In the data rows, the value 128 means zero.
Each row below has a hidden score, from 0 to 40, with 20 about the middle. What is it? The score is a weighted sum of the row's numbers plus the product of two more (or one squared), each taken from its middle value.
107 154  84 137 128 122 110  92  98 125 141 150  76  97 141 141 157 120 176 156 171 ~ 26
141 121 105 130 110 134 125 150 117 168 182 132 124 118 109 117 113 136 114 125 144 ~ 13
127 157 119 137 175 164 161 162 118 118 139 137 142 180 153 151 131 145 144 159 118 ~ 22
 97 100  99 160 151 150  97 126  87 111 135 113 115 152 115 129 159 149 145 138 133 ~ 22
146 122 116 129  98 129 104 114 139 123  88 118 114 111 133 145 127 154 135 138 104 ~ 26
128 159 127 136 177 167 157 158 123 116 138 144 148 181 159 152 136 145 142 154 121 ~ 20
 91 148 140 114 112  95 115  73 125 112  93 161 101 105 135 109 152 100 120 137 152 ~ 17
161 129 110 133 122 139 130 138 138 142 120 150 128 122 143 135 145 160 145 156 129 ~ 20
113  88 107 162 103 139 150 141 137 119 129 105  90 118 146 114 104  97 116 111 119 ~ 24
152 123 127 129 157 116 124 108 157  95 151 102 112 157 111 121 133 111 174 135 137 ~ 34
136 127 104 138 114 149 155 135 137 147 137 131 126 125 153 144 131 171 173 164 115 ~ 11
158 142 128 146 111 140 117 134 153 131  95 137 122 125 139 145 139 163 142 135 117 ~ 25
 86 107  98 161 139 155  98 122  94 111 130 101 113 153 107 117 133 133 142 129 113 ~ 24
102 157 115 130 107 109 161 107 128 127 116 155 114 122 136 117 153 101 111 142 150 ~ 23
131 108 115 108 114 121 110 130 111 155 156 131 120 101 102 114 112 126  97 113 150 ~ 19
108 148  77 131 130 116  99  80  91 119 138 147  67  87 137 137 150 117 176 153 171 ~ 28
 95 156 156 103 180 153 109 107 152  89 117 174 181 178 156 131 148 111 103 113 125 ~ 17
118 152 131 122 172 155 139 143 125 110 127 149 155 172 154 141 138 133 127 141 116 ~ 19
102 154 115 128 122 105 127 105 112 140 115 151 103 109 133 121 173 104 134 140 160 ~ 23
134 110 115 116 114 125 115 136 113 160 160 134 123 104 104 112 108 128 102 115 152 ~ 16
126 112 102 107 108 123 103 131 100 157 162 132 116 104 103 120 114 130  94 124 146 ~ 18
177 159 148 159  95 152 184 163 149 130 118 145 163 134 117 121 125 126 104 106 134 ~ 7
133 105 131 120 137 125 127 156 128 164 155 137 148 128 101 101 114 126 102 103 157 ~ 14
139  98 181 126 104 151 128 122 154 147 148 111 142 113  89 116 100 119 131  77 147 ~ 20
100 157 104 129 123 108 132 116 105 147 123 143 102 108 125 125 179 102 135 138 161 ~ 28
142 109 134 138 123 134 133 150 139 159 167 124 133 118  93 100 103 122 120  98 155 ~ 12
161 148 129 146 111 142 117 140 154 132  89 142 128 126 135 135 141 159 135 127 117 ~ 27
156 110 141 126 158 115 117  94 149  99 122 106 128 154 108 121 124 107 156 105 126 ~ 30
136 134 107 140 104 140 147 136 135 133 112 131 122 117 141 126 118 154 147 141 111 ~ 22
 96 110 105 164 151 160  99 134  94 117 139 114 123 158 118 127 158 149 148 136 132 ~ 20
 97  74 156 141 100 133 110 116 150  83 119  96  75 108 156 109 102 100 119 114 119 ~ 20
130  92 142 107 139 117 121 146 129 158 137 133 145 117  92  88 107 120  96  90 161 ~ 20
 82 149 121  92 150 121 129 146  85 165 146  72 117  95 172 181 165 105 137 168  94 ~ 21
115 123 138 147 148 140 124 174 157 123 121 193 139 121 160 103 166 106  85  95 125 ~ 8
111 146 107 116 120 102 134  98 113 126 111 155 100 113 134 117 156  97 119 141 156 ~ 26
124  96 159 102 104 137 104 110 129 146 144 120 134 105  96 128 112 121 111  93 148 ~ 20
109 129 120 119 128 120 129 157 108 125 134 148 128  96 166 101 160 127 145 117 128 ~ 29
107 162 112 135 133 113 130 117 111 149 126 155 107 113 136 133 182 112 148 144 171 ~ 23
150 134 124 139  99 133 110 125 149 123  85 130 116 115 128 137 128 153 134 126 106 ~ 29
138 123 106 118 112 133 116 139 108 167 175 139 120 107 113 130 120 139 104 133 153 ~ 14
158 128 117 136 114 137 116 129 144 136 108 139 124 119 144 150 139 162 149 150 119 ~ 19
153 106 158 120 151 116 111  88 147  80 121  97 115 151 111 129 142 113 142 106 137 ~ 33
105 142 111 110 110  93 139  99 116 124 102 150 103 115 127 109 154  85 101 133 146 ~ 27
 86 152 128  88 161 123 121 144  98 165 141  87 125  97 168 187 165 108 137 168  98 ~ 20
150 122 125 152 117 145 145 160 143 164 187 124 132 127  97 100 101 128 133 105 148 ~ 9
116 102 141 100 115 126 107 128 119 151 158 133 140 117 100 125 117 126  99 105 150 ~ 16
120 161 134 129 177 176 145 141 141 106 134 147 165 193 156 145 139 140 135 140 124 ~ 21
154 131 122 141 104 139 115 123 149 131  92 126 122 118 140 150 134 163 141 138 109 ~ 23
143 126 131 134 127  79 161 149 118 134 127 125 165 149 134 127  84 120 105 129 124 ~ 11
121  83 127 147 112 131 151 156 148 119 110 128 107 124 150 123 123  95 115  98 134 ~ 26
172 111 176 146 165 148 139  94 167  98  97 125 166 165 109 137 140 121 133  72 130 ~ 23
119 118 133 109 159 131 132 140  86 128 120 135 129 157 149 135 151 146 136 160 102 ~ 6
105 150  79 128 131 115  89  81  90 118 138 151  64  85 139 140 151 117 182 154 175 ~ 26
127 101 119 103 118 119 107 132 112 156 147 132 123 102  97 111 110 123  93 108 152 ~ 21
125 130 120 130 111  64 137 135 105  89 136 113 138 130 127 139  90 117  88 148 106 ~ 12
109 165 118 137 114 116 169 112 133 134 122 159 118 130 141 124 157 106 117 148 155 ~ 21
 97 158  97 133 107 116 144  99 115 127 126 148  96 110 136 123 145 105 137 145 156 ~ 28
127 112  96 104 100 119 101 125  96 157 164 133 108  93 104 123 114 128  90 127 141 ~ 18
101 155 122 125 129 104 111  89 111 130 116 162  97 102 140 126 167 107 149 143 170 ~ 20
126 151 110 136 133 132 155 171 112 134 139 149 135  96 161 112 169 143 157 128 147 ~ 24
 74 122 139 124 152 146  81 124 110 101 113 116 125 146 125 116 141 132 126 120 121 ~ 25
128  90 187 132 134 135 138 137 168 143 142 118 156 123  78  93  95 110 120  59 159 ~ 18
138 124 134 146 113  95 151 136 122 116 105 139 160 154  97 132  63 117 102 109 117 ~ 23
149 119 141 136 151 132 130 101 165  88 125 108 134 159  99 118 126 114 154 105 124 ~ 28
130  99  95 122 105 131 118 103 127 133 126 110 112 104 155 169 127 174 170 180 104 ~ 4
124 162 117 157 109 155 178 154 146 135 129 137 117 131 139 108 119 158 159 131 113 ~ 18
143 126 136 136 125  78 152 146 116 126 120 139 169 145 125 139  86 124 105 126 130 ~ 10
128 146 124 125 171 148 146 149 110 115 127 142 139 166 153 145 139 143 133 155 112 ~ 18
121 132 138 110 166 134 119 123 113 113 114 161 156 156 153 128 151 125 112 138 113 ~ 19
124 108  96 105 101 117 100 127  96 156 165 129 111 101 100 120 109 125  90 125 138 ~ 17
165 150 123 153 114 142 142 153 142 141  89 154 147 125 137 121 130 152 128 128 122 ~ 21
137 129 104 138 106 137 139 127 132 134 116 128 121 112 145 140 124 162 154 153 111 ~ 17
 96 176 114 154  97 139 184 106 144 126 134 153 114 129 147 130 141 115 131 152 153 ~ 19
141 111 117 141 108 133 135 150 134 162 178 116 122 118  89  91  94 118 122 104 140 ~ 13
104 166 133  67 170 133 148 165 113 175 135  94 143 122 148 142 157 102 104 138  97 ~ 31
152  99 171 127 144 121 109  80 149  70 110  96 110 151 108 130 144 114 132  98 138 ~ 30
127  97  92 120 101 126 117 101 123 135 118 107 110  99 149 160 121 166 162 171 100 ~ 6
141 121 108 129 112 132 123 146 120 162 180 131 124 115 103 112 112 131 110 122 145 ~ 12
107 170 101 151 108 135 173 118 129 135 139 149 109 125 143 132 148 115 138 152 154 ~ 25
131 169 125 160 112 160 179 161 152 135 127 145 125 137 139 110 125 163 158 126 116 ~ 22
119 126 158  95 172 146 104 103 121  97 102 153 148 166 158 137 163 139 123 135 114 ~ 17
102 135 120 153 157 171 117 164 113 127 138 119 130 169 133 121 160 153 148 126 122 ~ 25
143 108 141 139 126 134 138 150 146 157 163 126 139 119  91  97 102 120 121  91 155 ~ 12
136 115 150 122 112  59 117 101 112  91 110 123 136 134 126 140  76 115  99 124 122 ~ 10
137 103 135 129 123 129 132 148 136 156 159 127 133 115  94  97 102 124 114  94 152 ~ 17
103 145  77 129 132 111  88  78  89 116 137 152  63  82 139 137 152 119 183 154 174 ~ 27
147 115 117 119 158 126 142 150  69 124 112 119 102 139 149 147 145 157 146 175  98 ~ 12
 99 142  74 126 130 108  82  74  84 115 132 149  58  77 135 137 147 115 181 153 173 ~ 29
135 116 112 121 155 132 149 154  78 125 119 115 110 149 144 140 133 151 139 169  96 ~ 11
103 158 140  98 156 125 128 144 131 151 136  96 146 118 152 166 148 100 125 150 100 ~ 19
148 133 122 138  99 135 110 121 148 127  89 121 119 118 135 144 129 157 141 133 102 ~ 25
 99 155 131 125  91 105 178 108 140 128 100 148 124 135 130 102 151  87  81 132 133 ~ 19
137 124 130 113 162 128 131 138  88 120 113 140 124 143 153 139 151 141 128 159 102 ~ 18
148 130 119 134 100 130 107 122 143 125  90 127 113 113 135 140 129 155 136 135 106 ~ 25
133 115 103 115 106 125 109 133 104 160 167 135 116 102 105 123 116 130  97 126 147 ~ 14
153 118 110 129 111 131 114 125 136 135 105 137 120 113 138 143 136 158 140 151 117 ~ 20
141 117 115 133 114 132 126 146 125 161 176 129 125 114 101 106 107 128 116 114 146 ~ 12
 99 143  72 124 130 111  75  69  82 112 139 147  55  75 135 137 143 116 192 155 177 ~ 27
118 146 100 124 121 119 151 159  98 129 134 137 129  87 153 101 158 140 158 132 135 ~ 28
105 159  88 139 116 125 136 100 110 127 138 148  88 107 138 133 152 116 157 153 165 ~ 29
134 126 137 123 120  58 134 126 111 100 130 118 145 133 141 135  90 117  98 139 119 ~ 12
129 113  93 111  97 123 105 134  98 158 172 126 110 104 101 117 110 129  96 128 134 ~ 16
158 108 180 140 141 135 115  77 159  64 113 101 119 165 111 137 144 120 129  99 149 ~ 26
 81 122  99 166 133 170 106 132 107 122 134  93 122 165 107 106 116 132 143 125  95 ~ 22
152 123 107 137 110 134 131 125 132 142 111 135 132 114 153 154 130 163 152 161 118 ~ 16
143 113 100 129 104 129 120 118 128 135 107 123 124 105 148 150 126 159 149 160 107 ~ 18
 87 132 142 136 161 159  95 142 117 113 124 126 134 156 134 124 151 140 135 124 127 ~ 22
 88 120 124 144 131 171 109 157 117 126 116 109 140 163 115  99 134 120 118 105 103 ~ 24
135 105 118 111 120 124 113 137 113 161 150 139 124 107 105 115 117 131  97 115 155 ~ 18
 65 139 113  75 142 114 114 134  69 164 138  64 100  79 168 182 164 100 134 172  84 ~ 19
 83 141 150 167 135 186 112 161 145 135 112 125 171 166 121 107 117 107 117 105 106 ~ 3
133 104  94 122 106 133 125 109 127 140 128 113 116 109 153 158 124 173 169 173 104 ~ 7
127 128 100 136 105 142 153 132 132 138 130 127 118 119 145 131 122 163 162 154 109 ~ 11
 91 115  96 165 142 165 105 128  97 121 139  96 118 162 112 114 132 142 152 135 110 ~ 20
 96 151  69 132 132 117  80  71  81 113 145 148  51  74 142 143 147 122 202 157 179 ~ 30
165 113 163 140 152 154 133 105 169  99 124 112 153 173 111 128 142 122 137  93 127 ~ 27
133 111 108 117 109 124 112 135 111 158 165 132 118 105 103 117 109 129 100 119 148 ~ 16
147 113 116 118 157 126 145 151  68 126 112 117  98 141 147 146 137 158 147 176  95 ~ 8
144 153 115 152 112 148 157 149 143 138 114 146 129 126 141 123 124 159 149 136 117 ~ 24
156 115 146 136 160 122 123  96 159  95 121 107 131 159 106 124 127 110 153 105 128 ~ 26
185 164 131 163 126 146 144 168 145 149  86 176 161 135 141 124 139 155 120 126 134 ~ 8
108 164 141 110 152 132 142 150 139 153 144  95 152 129 153 158 144 102 126 149 107 ~ 18
112 155 150  81 166 128 113 135 151 144 116 115 162 118 133 148 138  98 109 131  99 ~ 18
125  85 141 103 133 113 116 139 127 151 128 126 139 111  87  86  99 109  94  82 156 ~ 23
132 116 149  97 168 134 114 115  96 106 101 140 124 150 152 143 161 152 134 152 104 ~ 9
116 155 158  85 163 136 131 133 179 142 116 107 173 140 118 127 119  97 103 113  96 ~ 24
110 160 145  92 166 130 121 140 140 150 127 110 154 116 146 163 144 101 119 143 103 ~ 18
166 162 140 160 110 145 130 156 158 130  76 155 137 132 126 120 134 150 120 108 118 ~ 34
176 158 123 155 125 147 147 166 142 149 100 171 155 132 141 123 140 153 130 135 135 ~ 8
148 116 128 124 154 106 118 101 151  90 141  99 110 152 109 117 128 106 169 128 133 ~ 35
156 136 123 140 110 137 119 138 146 133  91 140 124 123 131 127 133 151 133 130 114 ~ 24
133 119 154  94 169 140 105 104 106  93  95 146 123 153 155 147 164 156 133 149 107 ~ 9
 92 128 114 173 145 175 113 142 114 127 137 112 138 165 119 121 131 138 147 129 114 ~ 16
132 159 101 144 124 132 161 169 121 139 149 144 141 111 150 107 169 150 161 138 140 ~ 22
148 135 136 153 142 168 156 122 189  85 157 109 143 174  95 115 131 130 159 118 128 ~ 28
 92 152 150  63 169 124 105 125 134 155 117  92 143  97 146 168 143 101 126 138  83 ~ 26
152 122 114 133 106 131 108 120 141 129  95 128 119 112 138 147 134 159 141 144 111 ~ 22
113 105 100 188  90 161 184 149 140 129 146  97  93 126 150 108  83 108 133 125 116 ~ 20
154 105 150 115 155 117 118 102 145  89 129  98 120 149 109 123 141 113 149 109 133 ~ 36
153 130 133 139 157 138 139 119 170  98 154 108 132 165 109 118 134 124 172 127 137 ~ 30
161 115 145 132 165 116 120  92 152 104 119 112 131 159 113 128 128 112 158 106 130 ~ 28
161 126 117 138 114 137 115 128 143 138 105 136 126 120 147 153 141 169 149 149 118 ~ 18
143 121 126 114 163 125 134 139  82 122 112 134 120 140 153 145 149 146 137 165 100 ~ 17
138 122 132 114 164 128 130 136  93 123 113 148 134 147 156 140 154 140 128 158 107 ~ 19
136  98 143 114 135 123 123 146 134 158 137 129 144 115  94  93 105 119 106  89 161 ~ 19
103 169  95 144 109 128 158 111 123 134 138 149 103 117 143 132 151 115 143 151 157 ~ 27
153 124 108 136 108 131 124 129 131 137  99 134 133 112 143 140 125 156 138 148 115 ~ 20
188 185 113 129 111 124 117 116  89 102 140  97 148  95 126 148 153 188 147 146 147 ~ 24
118 135 109 123 110  46 123 127  94  67 162  85 117 117 147 139 109 114  76 174  92 ~ 21
130 144 119 130 121  58 131 135  99  81 167  99 129 128 158 149 117 126  89 180 105 ~ 19
121  81 179 101 120 130 115 120 148 140 129 118 150 112  80 101 101 109 107  64 153 ~ 22
121  92 169 101 100 137 107 105 134 140 140 116 135 101  87 124 103 115 111  81 145 ~ 21
132 131 129 117 167 134 134 140 100 118 119 144 135 149 153 143 145 138 129 154 107 ~ 18
 89 151 130  89 152 120 125 140 112 154 136  86 130 105 157 166 154  99 125 154  95 ~ 23
107 150  89 126 129 110 106  87  98 122 130 159  79  96 140 137 156 114 167 152 172 ~ 26
135 136 126 147 117  88 153 144 117 105 131 128 153 148 119 137  86 121  98 137 112 ~ 10
 85 127 138 134 158 154  92 136 113 107 120 124 128 154 127 121 151 139 135 126 131 ~ 26
139 123 103 135 106 133 133 123 129 134 112 128 125 114 148 144 123 160 154 155 110 ~ 17
137 118 151 123 119  64 121 105 114  90 115 123 138 135 133 145  83 118 100 131 125 ~ 10
 94 146 125 115 118  98 105  71 115 114 102 163  91 100 137 117 150 104 140 141 159 ~ 21
153 134 111 145 113 137 133 137 135 142 107 141 136 117 148 144 130 162 145 152 119 ~ 17
152 124 131 156 115 147 146 154 148 161 185 119 130 123  96 101  97 126 134 103 147 ~ 9
112 141 166  93 179 155  92  93 144  81 102 168 165 172 159 139 163 127 111 118 122 ~ 22
 84 140 124  83 144 114 112 133 102 152 128  78 122  96 146 162 145  92 119 152  85 ~ 23
198 163 153 138 112 118 164 138 119 111 101 144 143 121 121 125 132 138  97 104 130 ~ 21
134 125  90 109  94 129 104 126  91 166 177 141 109 100 115 140 125 140  97 145 142 ~ 15
134 111 153 119 109  61 111  91 113  83 104 121 133 131 122 141  75 113  96 118 120 ~ 12
103  83 156 149  98 142 120 115 153  86 124  94  76 111 153 109 100 104 122 117 122 ~ 20
132 102 167 107 110 144 113 113 135 148 151 123 140 108  97 133 113 126 118  91 152 ~ 20
132 132 127 127 117  59 133 132 105  93 140 121 140 131 139 145  99 122  92 154 115 ~ 10
107 163  90 143 122 126 136 103 111 130 138 152  90 109 140 136 154 116 160 154 170 ~ 28
101 153 120 124 130 102 108  89 110 129 114 161  95 101 139 124 167 107 151 144 170 ~ 21
144 115 141 128 117  67 133 130 111 113 107 142 160 139 115 140  82 121 104 120 131 ~ 12
152 123 128 133 154 125 128 112 162  96 152 101 119 160 110 120 132 115 175 131 135 ~ 32
121 141 142 126 173 157 138 144 121 134 133 155 171 186 159 137 154 142 135 150 124 ~ 12
